D: 3 groups of rows, each row roughly a mix of its group's hidden directions:
D (106 x 10):
[[  1  13  22 -13 -20  19 -19 -52   6  25]
 [  7  37 -42  -5   7  22 -20 -11  32  -2]
 [-10  -8  50  -2 -19 -11 -15  -2  -4 -43]
 [  4  10  20  12 -20 -51  -9 -39   2  -7]
 [-20   0  18  42 -20 -33   1 -30   9 -18]
 [ -3 -13 -26 -22  14 -11  -6  58 -12 -10]
 [-16 -46  31  11  -7 -36   5  -9 -19  -2]
 [-22  -8 -44 -20  -4  -2  -7  39  -6  28]
 [-26  -7  36 -31   5  11  19  12 -23  33]
 [ -5  -8  18 -19  18  33 -16  43  32  -4]
 [ 33  24  15  15   2  -8  16 -52  10  -8]
 [ -3  10 -38  16  14   7 -39 -21  32  15]
 [ 31   6 -17   5  12 -18  14 -55   3  16]
 [ 17  35   8 -26  -9  28  32  29 -11 -11]
 [-18  -6  38   7   4  -4 -19  16  51 -13]
 [ 11  12 -36   5 -11  -7  30 -28 -42   8]
 [ 18   7  21   9 -26 -27 -14 -32 -34 -24]
 [ -6  37   6 -27  -8  40  19  18  -1  29]
 [-39 -12  30 -11 -15  32 -30  -4   1  22]
 [-45 -18   8  10 -29  25 -16   1  -7  30]
 [-14  10  44 -10  15  31  36   6 -10  18]
 [ 12   4 -45 -21  18  16  17  10 -13  39]
 [ -1  11 -46  13  -8 -15  30 -22 -15  31]
 [ -2  -5  48   0 -12   9 -28  18  16 -36]
 [ 35  19 -31   1  15 -26  24 -33 -14   2]
 [-24  -8  36  16   5 -11 -14   8  50 -15]
 [ 35  28 -13 -28  -1  17  29  23 -10 -23]
 [ 23  44 -37 -19   7  23  -2   4  14 -16]
 [  2  38 -37   9   8  25 -26  -9  30  12]
 [ 26  17  20  14 -12   6  -7 -58  11  -2]
 [-14   6 -41  13 -21 -13  17  31 -36   0]
 [  5  31 -18  -6 -15  -1   9 -49  -8  33]
 [  0   8 -41  22  -2 -16  30 -33 -20  19]
 [-13   0  46  17 -17 -16 -11 -10  17 -40]
 [-39 -13   8  27   0  -9 -33 -23  11  31]
 [-39 -29  24   6  23  -3 -23 -14   1  33]
 [ 16 -19  28 -12 -12 -12  40  13 -17 -37]
 [-11  -6   0  -1  24  19  -9  33  52  18]
 [ 17  11  43  25  -6   5   5 -42   4 -24]
 [ 30  39 -14  -6   3  31  22  11  16 -27]
 [ -8   9 -24  33  -5 -24  30 -43 -13   1]
 [-32 -12  -9 -18   6   1   6  58 -14   4]
 [-31  18   0  14  29  22 -30 -22  27  20]
 [-46 -17   0  13 -26  24 -18   0 -10  31]
 [ 22  17   4  -6  22  -7  10 -60  -7  11]
 [-10  -4  44  23 -10 -10 -25   2  31 -30]
 [ 26  -3  17 -23  -6  -2  41  20 -19 -36]
 [ 36  30 -13 -16 -13  14  26  30 -13 -23]
 [ 33   9  16  19   9  -6   7 -51  23 -11]
 [ 16  -4 -18 -49  20  24   2  23 -19  18]
 [-17  32 -23  10  21  23 -34 -16  26  16]
 [  8   2 -48   1  17  17   7  11   3  46]
 [ 39  12 -11   1  21 -23  26 -43   3  -1]
 [ 18  -2 -16 -51  24  20   0  23 -10  22]
 [ 11  -1 -40  18   5 -25  20  37 -18 -22]
 [ 13  -9 -48  10 -12 -31 -37  -9   7  -7]
 [-12   4  24  29 -19 -43  -5 -33  12 -15]
 [ 41  20  -2  11  15 -21  26 -38  12 -14]
 [-14 -15  -7  35 -41 -33 -25  -3  -6  11]
 [  9  13  12 -17  55  31  16  -7   9 -14]
 [ 10  10 -33  -4 -15 -17  24 -27 -44  16]
 [  8 -51   7  16   9 -39  -6 -11 -11 -21]
 [ 10 -29  15  40 -30 -29  11   0  -1 -26]
 [ -9 -11  36  11  16  10 -28  19  43 -18]
 [ 44  17 -14  -3  20 -31  29 -14   0 -21]
 [ 13  10   3   3 -33 -15  10 -27 -48 -21]
 [ 11  11 -24   2 -28 -10  21 -23 -51   2]
 [  0  -5  46 -12 -11  14 -19  16  -6 -45]
 [ 14  11 -40 -28  -1  -2  26  -7 -32  30]
 [-34  18  -9  12 -10  15 -34  -5  17  42]
 [ -5 -44  29  -3 -17 -35  18  -1 -24 -10]
 [-13  29 -23   3  19  28 -21 -23  31  25]
 [  1 -12 -12  -5  15 -15   7  59 -12 -30]
 [ 37  31 -16  -1  14 -26  30 -28  -3  -9]
 [ -2 -36  -2  34 -32 -39 -14  -3  -8   1]
 [ 15   6 -41 -16   1  13  23  -5 -44  20]
 [ 45  18   3 -21  28 -22  10   1   1 -34]
 [-24  15 -22  16   5   9 -38 -15  18  40]
 [  6  -1  31 -18 -19  -8  36  27 -37 -12]
 [ 27  -4  18 -18 -10  -1  48  13 -13 -34]
 [ 24  11 -24  -4  14 -25  16  35 -21 -35]
 [-32   8 -24   3 -37  14 -16  20 -34  16]
 [ 21   2  14 -23 -20  -7  33  32 -37 -13]
 [ 13  46 -24 -12   7  40  -1  15  12  13]
 [ 13   0 -32  25   9 -24  24  37  -4 -28]
 [ 25   3  38  -6   6   5  -4 -49  25  -2]
 [-45   0  18   3  19  18 -22 -21  22  28]
 [-29 -17 -17  -6   9  -3   3  56 -22  -2]
 [-29 -23  40 -11   2  29 -30  -9  11  14]
 [-29 -20  -8 -29   8  -2   2  51 -18  10]
 [-42 -10  10   0 -20  28 -29  34  -9   6]
 [ 42  -3  -8  -2  31 -29  20   9  12 -32]
 [-41 -10  21   1 -29  28 -22  28   2  10]
 [ 15  24  -9  -1  17 -13  28 -52  -9  19]
 [-14 -11  45   8   0 -11 -32  10  35 -21]
 [ 47  12 -32  -4 -17 -10  10  26 -19 -21]
 [  3   7 -45 -18   2  22  33  11 -24  25]
 [-19  -1  27 -31 -10  27 -36 -22  -9  24]
 [  2  42 -33   2  15  30 -24  -3  21  14]
 [-34  13 -12   6 -37  26 -20 -11 -11  33]
 [ -2  34 -36   5  10  24 -30 -12  31  13]
 [-24  -6  20  27   9  -6 -11   8  57  -1]
 [ 20   7 -34 -12  -6  -2  18 -19 -51  14]
 [-20  -8  36  18   9  -7 -16   6  50 -17]
 [-29 -14 -21 -14  -5   8 -16  56   3  10]
 [-25 -17  12 -20  -7 -12  -8  12 -34  48]]
which group is each row in? (one row of each group first):
[-32  16 -12  17  -3  11 -37 -13  19  40] => M
[-15  -3  50   0 -19 -18  -8  -6  10 -41] => T
[ 15  17  -9  -3  16  -7  13 -59   4  27] => K

[-43 -31 -19  23  -4   5   6   6 -25  29] => K
[ 37  10 -21  29   9 -26  26   4  15 -28] => K
[-30 -11   5  21  15   2  -4  18  55  13] => T
[ -5  -3 -50 -24   9 -11  -3  42  -6  13] => K
[-20 -37   5  12 -18 -40 -24   0 -22  18] => M
[ 20   7 -33 -33   2  -3  17 -10 -41  23] => T
[-30 -28  27 -24  -4  -9   4   3 -23  41] => M
[ 28 -33  19  11  31 -16   6   5  26 -31] => K
[-31   5  50  -7  17  27  23  -1   0  13] => M
